Families of rows that turns and mirrors carry onto each other, the same ones carrying the whole set onto itself: the rest of each named row's family, in list order:
5 families of 3 rows:
Pigoz: [ 15  10  22  -6  20   1  -1   1 -18 -20 -13 -18   2  15  21 -20 -14  15
 -23   5 -38 -38  11  -6   9]
sev: [ -7  41 -10  -2  16  10  -6  15  -6 -15   7  15  -5  13  22 -15   1 -25
  -9  18   7 -37  -4  -2   0]
laz: [-15  34 -11  -3  12   5   0  12 -17 -20  18  -5  11  -7  15  -5 -15 -25
 -19   7  25 -21  -8  20  12]
Dom: [ -8   5  -2  27  37 -31  -3  14   6  -1 -17 -24  13  -8 -14   4  -8 -11
  -1  -2  10  16   5 -16  23]
tapu: [-26  19   8  -5  -9   0 -30 -18   5  -7   2  11  13  -8  13 -16  13 -21
  -1  12 -10 -17   0  -4  -9]
kofur: [ -4   1   2   6  22   6   7  10   9  -7  13 -10 -11   1 -12   8  19 -14
 -31 -23  29  -7  26  -5  44]
Poba: [-17  11  -7  15  10 -24   8   5  22  -1  -6  -1 -13 -11 -28  13 -11   1
 -22 -30   3   3   0   9  29]
ludo: [ 41 -13   2  -8  13  -1  18  -6   4 -20 -18 -17  -5 -24   7   0   9  16
  14   8 -11  -6   9  12  -4]
Dolo: [ -4   7 -21  -5   1   4   3   6   0   2   9  29  25   1 -13 -15  -4 -28
   2  17   0 -31  -8   3  -5]
nor: [ 23  -3  14   1  21   8   4  11   4   2 -10 -15 -16  16  35 -15  -7  21
 -18 -14 -27 -31  36  -2   9]
suzok: [  4 -16   0   3  17 -29 -14  12  27   3   2  -7  17  -9 -10  13  -2  -7
 -14 -16  17   3  17 -18  45]
tunug: [ 34 -11  11   2  14   3   1  -4  -8  -2  -5  18 -15  -9  18  -6 -19  16
   7   6 -32   8  30   4  23]
gal: [ -9 -19  15  -5  18   6  11  12   6 -16  18 -30 -16  -5 -13  -4  -6   9
 -18  -9  17  -6  32  -7  43]
liva: [-14 -16 -23  22  -2  -2 -14   1  -3 -15  11  11  24  -1   4 -25   5   6
  -8  17  -5 -22 -17  -4  -9]
rito: [ 34   9  12  -8   0 -22  20   8  10  -9 -18  -3   4 -10  19 -18  -4  19
   7  -7 -28 -14  31  -9  -5]

Which other rows belong to the same family as sev? kofur, nor
Which other rows belong to the same family as Pigoz? laz, gal
Which other rows belong to the same family as Dom? ludo, liva

